(in the rows, 128 means zero)
Turns, then the turns between two rows, first turn first; the first pair answered:
Q (before -> after):
[100 150 138 152 113  81 100 132 138 197 115 133 161  87 155 139]  ->  [114 129 152 181 135  82 107 111 149 187 144 122 170 118 157 135]
[134 120  81 130 152 151 133 143 131 171 106 139 114 110 145 122]  ->  [117  89 131 159 176 142 149 112 147 127 142 123 126 135 126 121]
[ 98 110 130  90 171 127 146 153  77 104 126 131 116 176 150 154]  ->  [103 118 118  83 165 130 141 159  76 118 116 136 112 168 154 155]
[118 111 123 113 183 102 162 156 127 124 137 156  98 170  81 177]  ->  [117 125 107  94 169  99 157 170 119 138 117 163  90 152  86 176]
C (before -> after):
[ 94  86 140 140 182  99 161 145 129 107 143 141  77 184  91 180]  ->  [143 157  77  82  90 124  99 171  99 163  67 156 113  81 134 125]
[122 104 119 132 129 124 146 134 144 112 139  92 118 169 129 137]  ->  [138 129  90 110 101 132 124 152 132 138 112 101 124 135 145 124]
[131 112 203 145  94 131 126 103 136  83 126 111 150 116 117 109]  ->  [123 113 140 138 142 124 160 164 132 144 122 135  76 184 122 174]
A (before -> after):
[123  67 154  92  93  99 140 114  91  96  94 139  93  83 124 154]  ->  [133  58 171 110  97 103 138  89 102  80 111 127 116  87 126 137]
[123 156 141 125 138 143 105 110  92 110  99  80 138 124 164 115]  ->  [128 157 139 128 143 143 106 112  95 116 100  79 141 130 167 115]
[144 158  73 104 104 158 107 143 107 174 106 125 134  86 139 113]  ->  [126 160  87  94  92 149 111 141 102 159 102 126 135  69 125 113]
S (before -> after):
[ 98 108 145 161 170 107 171 127 141 114 137 119  78 195 101 185]  ->  [178 153  68 158 139 141 125 144 137 197 108 122 102 179 163 149]
[134 120 131 166 165 105 113 117  97 157 145 119 121 179 122 124]  ->  [134 153 105 126 127 107  93 143  79 178 103 132 116 133 127 116]
[ 72 101 167  90 172  81 176 128 163  76 147 150 137 159  78 131]  ->  [187 126  91 132 175 132 134 124 179 170 157 140 175 191 161  89]
[138 125 125 136 130 147 131 126 139 154 121 123 130 140 152 126]  ->  [109 128 130 110 114 137 135 138 127 139 103 131 120 114 135 134]
U (before -> after):
[122 137 134 100  89 128  91 114 112 108 109 126 163  66 124  93]  ->  [150 150  71 101 110 139  96 153 111 174 102 138 129 109 150 118]
[209 126  92 160 135 168  95  94 125 157 142 101 141 142 177  83]  ->  [ 99 113  90 108 165 120 159 162 100 136 122 130  37 165 112 181]
[164 161 123 119  91 159 117 121 128 116 118 133 152  88 138 107]  ->  [145 165  92 104 111 146 139 163 120 145 110 150 104 118 134 150]
Then:
Each pair is 2 to 3 turns apart.
[125 146  59 131 166 141 145 182 111 158 116 129 107 154 136 209]  ->  [ 97 114 108 153 187 130 162 154 122 106 148 118 111 171 108 216]
Q, A
[ 69 114 133 168 131 129 114 137 118  87 129 167 106 154  82 150]  ->  [102 136  78 163 128 143 103 165 115 142 113 173  96 167 114 151]
U, U, A
[175 142 101  90 107 147  93 146 126 153  91 104 149 118 158  86]  ->  [119 127 156  76  94 123 105 129 119  85  91 103 150  88 116  92]
U, U
[118 106 123 138 166 114 159 142 138 131 155 131  95 168 116 162]  ->  [170 114 116 162 157 138 129 118 149 148 165 119 140 162 150 120]
U, U
[ 63 167 123  36  50 107 117 168  97 114  60 143 117  28  82 147]  ->  [ 95 155 166  66  37 121  90 112 113  81  85 117 183   8  94  97]
C, U, S
[141 139 100 127 127 119 125 122 112 129 128 137 127 127 141 135]  ->  [146 131 114 138 131 121 124 107 119 115 140 129 139 128 140 126]
C, A
[123 171 110  96 109 129 107 124  96 174 112 155 108  58 103 137]  ->  [ 97 117 179 147 159 116 138  76 125 111 177 132 116 112  76 145]
U, S
[ 88 139  91  63  98 103 137 172 126 147  77 160  71 104 126 188]  ->  [ 67  79 166 122 154  92 168 117 156  80 147 135  88 161  98 192]
U, C
[128 164  76  92 139 133 162 175 141 159  87 135  76 142 131 149]  ->  [162 178  93  92  93 151 120 140 142 142  81 122 139  86 148  90]
Q, A, C
[140 126 170 139 102 115 142  82 147 107 138 104 182  95 126 102]  ->  [110 118 123 131 154  97 189 142 143 146 137 126  98 166 116 177]
C, A
[ 84  97 128 114 117 109 157 143 113 117 132 126  87 119 119 139]  ->  [130 106 141 132  90 129 124 105 120 115 135 109 144  90 144  85]
U, S
[ 69  99 163 128 132 117 134 125  75  93 110 149  82  99  80 124]  ->  [154  96 104 188 177 151 127 121 101 167 143 139  89 182 141 116]
S, A
[144  92 161 161  86 151 119  38 134  92 146  99 149 128 174  98]  ->  [ 90 129  89  82  72 127 143 138  99 139  78 141  58 113 155 168]
U, U, C
[161 134 105 117 109 133 125 105 101 158 110 119 156 101 126  86]  ->  [172 128  88 130 134 137 134 114 107 179 121 120 138 136 137 103]
C, U, C
[149 137 103 141 106 135 141 131 120 178 127 128 174 125 190 160]  ->  [151 120 127 161 119 136 146 106 129 161 149 117 183 140 184 156]
C, A
[ 92  82 126  74 130 107 120 154 106  73 109 137 116  99  36 125]  ->  [211  91  78 135 139 161  81 122 133 146 136 117 174 136 115  68]
A, U
[ 45 187 159  45 125  90 144 195 113 101  95 124  71 137  94 150]  ->  [ 85 182 215  76  87 110 101 120 129  55 113  95 163  89 107  71]
U, Q, S
[ 52 142 104  76 141 139 190 187 102 168  86 143  69 129  95 221]  ->  [141 133 189 137  88 182 113  54 132 107 129  90 231  60 130  79]
C, A, A
[161 126 164 125  86 122 101 109 124  82 111  89 155  66 133 112]  ->  [101 110 168 108 118  95 143 142 118  69 110 104  93  99  96 172]
A, U, U
[109 105 156 146 124 114 140 105 127 104 141 116 117 134 110 124]  ->  [136 110 121 157 140 126 141 120 131 146 144 120 106 165 133 131]
A, A, A
[115 110 108 131 130 121 161 175 123 142 135 138  64 173 119 170]  ->  [ 94 103 134 125 125 111 162 165 121 113 134 135  68 156 101 168]
Q, A
[189 161 126 165 106 177 101 100 157 114 130 139 176  84 177  81]  ->  [139 172  60 120 133 155 144 186 136 163  98 171  74 124 158 168]
Q, U, A
[143 123 137 157 146 157 164  86 132 121 160 116 117 130 125 117]  ->  [139 144 133 128 108 155 147  89 119 116 133 121 131  78 124  99]
C, A, C
[115 144 111 101 110 125 136 163 115 156  94 163 118 106 125 133]  ->  [ 86 128 146 105 117 112 148 152 116 122 104 160 119 106 102 139]
S, Q, A
[182 180 131 147 108 142 114 109 131 169 121 135 175 112 151 107]  ->  [168 171 106 153 145 134 144 141 133 194 130 145 126 166 146 151]
C, C
[133 131  63 125 141 112 137 158 113 196 141 165  78 162 132 165]  ->  [169 140 117 135  79 132  80  85 118 147 139 140 176  79 145  72]
C, A
[159 170  93 104 126 122 138 163 117 170 116 120 123 144 139 156]  ->  [130 150 175 109 108 113 130 108 122  89 131 104 169  99 109 124]
C, Q, S
[151 124 197 155 132 153 127  76 160  95 138 115 177 103 126 103]  ->  [ 91 108 177 139 176 129 178 129 152 105 137 135  93 157  96 181]
A, C, U
[ 69 104 202 107 111 101 130  95 120  49 143 123 146  87  84 120]  ->  [ 89 122  89  97 159 105 157 183 112 162 124 153  58 169 117 194]
U, U
[125 138 130 122  89  92 140 146 139 137 106 168 116 122  87 131]  ->  [140 128 158 143  89  97 131 113 150 117 122 154 150 119  89 104]
U, A, S
[150 135 140 107 107 140 105 108 128 117 112 149 148 112 131 116]  ->  [131 137 136  95 103 133 114 123 123 114 104 154 132 107 117 133]
U, A, U
